In the rows, zero is written as 128.
Rotation paths and how fast each direction turns (degrees each step)
Each turn is a multiple of 5 degrees from 10 to 175, or 0.
Each row of a path follows its step; steps can be skipped.
Rotation 1:
step 0: [129 124 140 128 125 117 123 149 131 135 119 127 131 134 131 127 118 122
 142 111 128 130 122 126 124 112 140 126 127 129 136 119 133 116 117 125
 119 131 121 129 144 126 118 128 139 133 143 116 125 130 129 138 143 134]
step 1: [127 125 133 123 133 130 137 141 128 128 111 141 127 132 127 125 128 128
 129 120 131 131 123 125 128 107 142 134 124 134 139 110 113 119 119 111
 122 115 128 140 127 123 137 122 131 122 134 139 121 129 146 124 127 129]
step 3: [134 131 123 130 120 124 132 140 136 128 127 130 131 137 117 122 122 116
 114 129 128 135 120 125 130 112 148 117 120 121 124 121 120 124 121 120
 126 124 130 120 149 125 116 129 129 141 137 125 120 142 134 116 144 130]
step 4: [132 118 136 132 140 129 118 142 134 136 122 145 129 140 124 130 135 126
 123 122 129 129 131 122 119 102 136 126 129 122 126 114 133 114 108 128
 127 113 133 127 128 136 134 127 123 126 139 121 114 135 123 132 132 134]
step 5: [130 127 136 125 116 137 123 135 130 137 124 135 131 135 138 134 128 141
 120 110 128 124 115 121 130 116 147 126 130 117 130 113 114 119 117 116
 112 129 129 126 122 127 135 128 132 128 125 121 137 142 129 113 126 127]
step 7: [139 134 124 132 121 131 131 136 130 148 114 129 126 124 124 136 124 128
 115 130 128 143 131 125 137 106 136 130 114 128 119 131 128 112 115 119
 123 115 132 120 133 139 132 120 126 127 134 137 122 135 116 119 130 132]
step 8: [131 128 140 140 123 137 127 137 141 141 115 130 129 142 122 143 136 141
 131 126 126 136 128 122 140 113 150 117 138 122 139 122 132 122 121 137
 133 136 131 127 134 132 137 129 129 127 137 120 130 135 121 119 129 133]
step 10: [131 128 142 128 127 127 136 137 118 141 114 128 118 140 138 141 117 128
 127 128 120 127 123 129 134 121 138 128 114 134 149 125 126 116 116 125
 124 115 120 129 129 137 139 119 139 133 141 137 116 136 127 131 131 122]
step 12: [125 129 139 130 119 121 131 144 120 140 121 125 135 141 118 120 124 119
 127 125 127 143 130 123 127 106 143 124 122 116 142 124 124 124 130 128
 137 139 138 130 137 136 135 128 139 124 133 122 124 125 135 127 145 134]
step 13: [131 120 139 124 123 137 129 152 137 130 123 124 138 130 123 127 122 123
 131 120 131 131 119 123 124 112 140 129 113 133 127 113 132 125 119 132
 126 116 121 148 126 133 133 124 137 136 138 127 114 142 129 121 131 121]
Speeds:
[127 125 125 127 129 125 129 125 123 130 128 128 123 126 125 130 126 128
 129 130 127 128 127 129 129 126 132 128 126 134 127 132 124 129 126 127
 131 127 129 129 126 128 127 131 127 128 125 126 130 127 128 124 130 129] -> 80
[124 129 130 128 126 126 133 131 125 130 127 128 130 126 131 127 125 131
 130 129 128 126 133 127 132 126 125 133 129 128 126 127 126 128 128 125
 125 131 129 130 129 126 127 128 128 124 127 130 127 126 127 127 131 131] -> 70
[134 125 124 129 131 125 127 128 128 126 128 130 129 131 127 127 129 126
 125 130 128 127 129 127 129 128 130 130 130 129 126 125 128 127 125 125
 122 132 129 128 124 125 124 131 126 127 128 127 127 130 129 130 129 126] -> 25
[126 128 129 122 130 128 129 125 125 132 127 127 127 131 129 127 129 125
 128 129 128 127 129 127 127 133 130 129 127 130 126 124 128 129 130 127
 126 129 126 131 128 127 131 122 130 128 130 125 128 130 128 123 124 127] -> 90
[126 127 130 127 126 132 131 132 125 125 128 133 127 124 126 124 130 125
 129 129 129 130 126 128 123 129 127 129 129 130 127 126 126 128 125 127
 128 129 126 129 131 129 123 128 127 130 129 125 130 128 132 131 127 130] -> 25
Rotation 2:
step 1: [124 138 123 127 134 119 129 122 132 132 135 130 115 130 129 112 119 140
 116 135 135 139 136 137 137 132 122 125 141 128 131 124 121 118 131 133
 131 136 134 117 132 135 143 121 122 128 138 129 134 128 114 134 139 131]
step 2: [130 117 128 125 135 122 140 122 133 133 133 126 123 117 132 129 129 137
 130 131 128 126 136 119 150 129 111 109 135 126 136 124 122 118 133 135
 131 126 131 125 124 121 145 134 128 134 132 137 132 123 120 139 124 133]
step 3: [132 128 121 128 135 128 126 132 126 119 121 120 132 126 129 135 131 143
 119 127 121 121 132 119 136 115 127 115 122 138 138 128 122 130 147 139
 112 130 118 132 128 127 140 131 124 143 125 133 137 133 115 130 128 130]
step 4: [129 130 125 122 120 129 121 131 120 128 132 115 122 141 136 121 116 131
 111 131 126 136 130 127 134 121 140 125 137 134 136 132 131 124 140 139
 132 146 126 134 142 133 137 130 123 140 118 140 127 131 122 131 128 128]
step 5: [136 106 134 120 129 126 127 128 125 140 124 120 111 124 136 123 121 126
 118 133 134 133 124 123 127 144 122 125 134 124 134 127 131 125 132 135
 134 137 115 127 138 120 138 129 120 144 130 135 128 117 128 123 126 129]
step 7: [135 132 138 120 129 120 117 123 115 131 125 133 129 134 128 141 128 127
 123 123 130 124 132 135 135 121 127 122 137 143 117 132 122 117 129 128
 119 139 137 113 136 137 138 138 120 135 122 146 122 127 125 132 126 126]
step 8: [128 119 138 136 138 124 124 127 139 130 124 124 115 135 128 121 124 127
 127 118 133 117 124 132 128 121 130 127 149 133 118 132 123 125 133 135
 123 132 132 115 128 120 139 129 129 152 130 141 130 125 133 118 127 125]
step 9: [118 120 128 141 132 126 119 123 131 129 119 143 113 131 125 130 123 139
 132 122 128 139 122 124 121 117 125 128 139 128 143 140 119 128 142 135
 130 130 128 122 133 118 138 137 134 132 128 133 132 118 132 125 134 142]
step 10: [121 130 126 132 114 124 126 123 112 139 117 127 121 130 123 144 128 138
 126 142 122 131 124 131 129 123 114 117 132 134 134 144 118 133 126 136
 127 133 128 113 138 123 137 141 133 132 126 128 127 133 133 127 123 125]
step 11: [120 129 117 128 116 119 137 133 125 136 119 117 130 141 120 131 129 129
 124 119 121 127 119 139 130 125 120 126 141 129 119 133 117 133 124 129
 130 124 112 126 135 124 139 134 123 143 132 139 133 125 122 123 130 111]
Speeds:
[126 125 127 125 128 131 133 129 130 128 130 129 131 126 128 127 129 125
 129 128 131 129 124 126 129 127 128 128 135 123 127 127 127 125 127 127
 131 130 128 127 127 125 129 128 127 132 132 128 129 128 128 127 126 123] -> 115
[127 126 127 131 126 128 126 128 132 131 130 126 127 131 128 125 128 129
 131 130 127 130 130 128 129 125 128 128 131 131 125 132 131 124 127 130
 125 127 126 131 128 127 124 126 131 125 129 129 128 129 123 128 125 125] -> 155
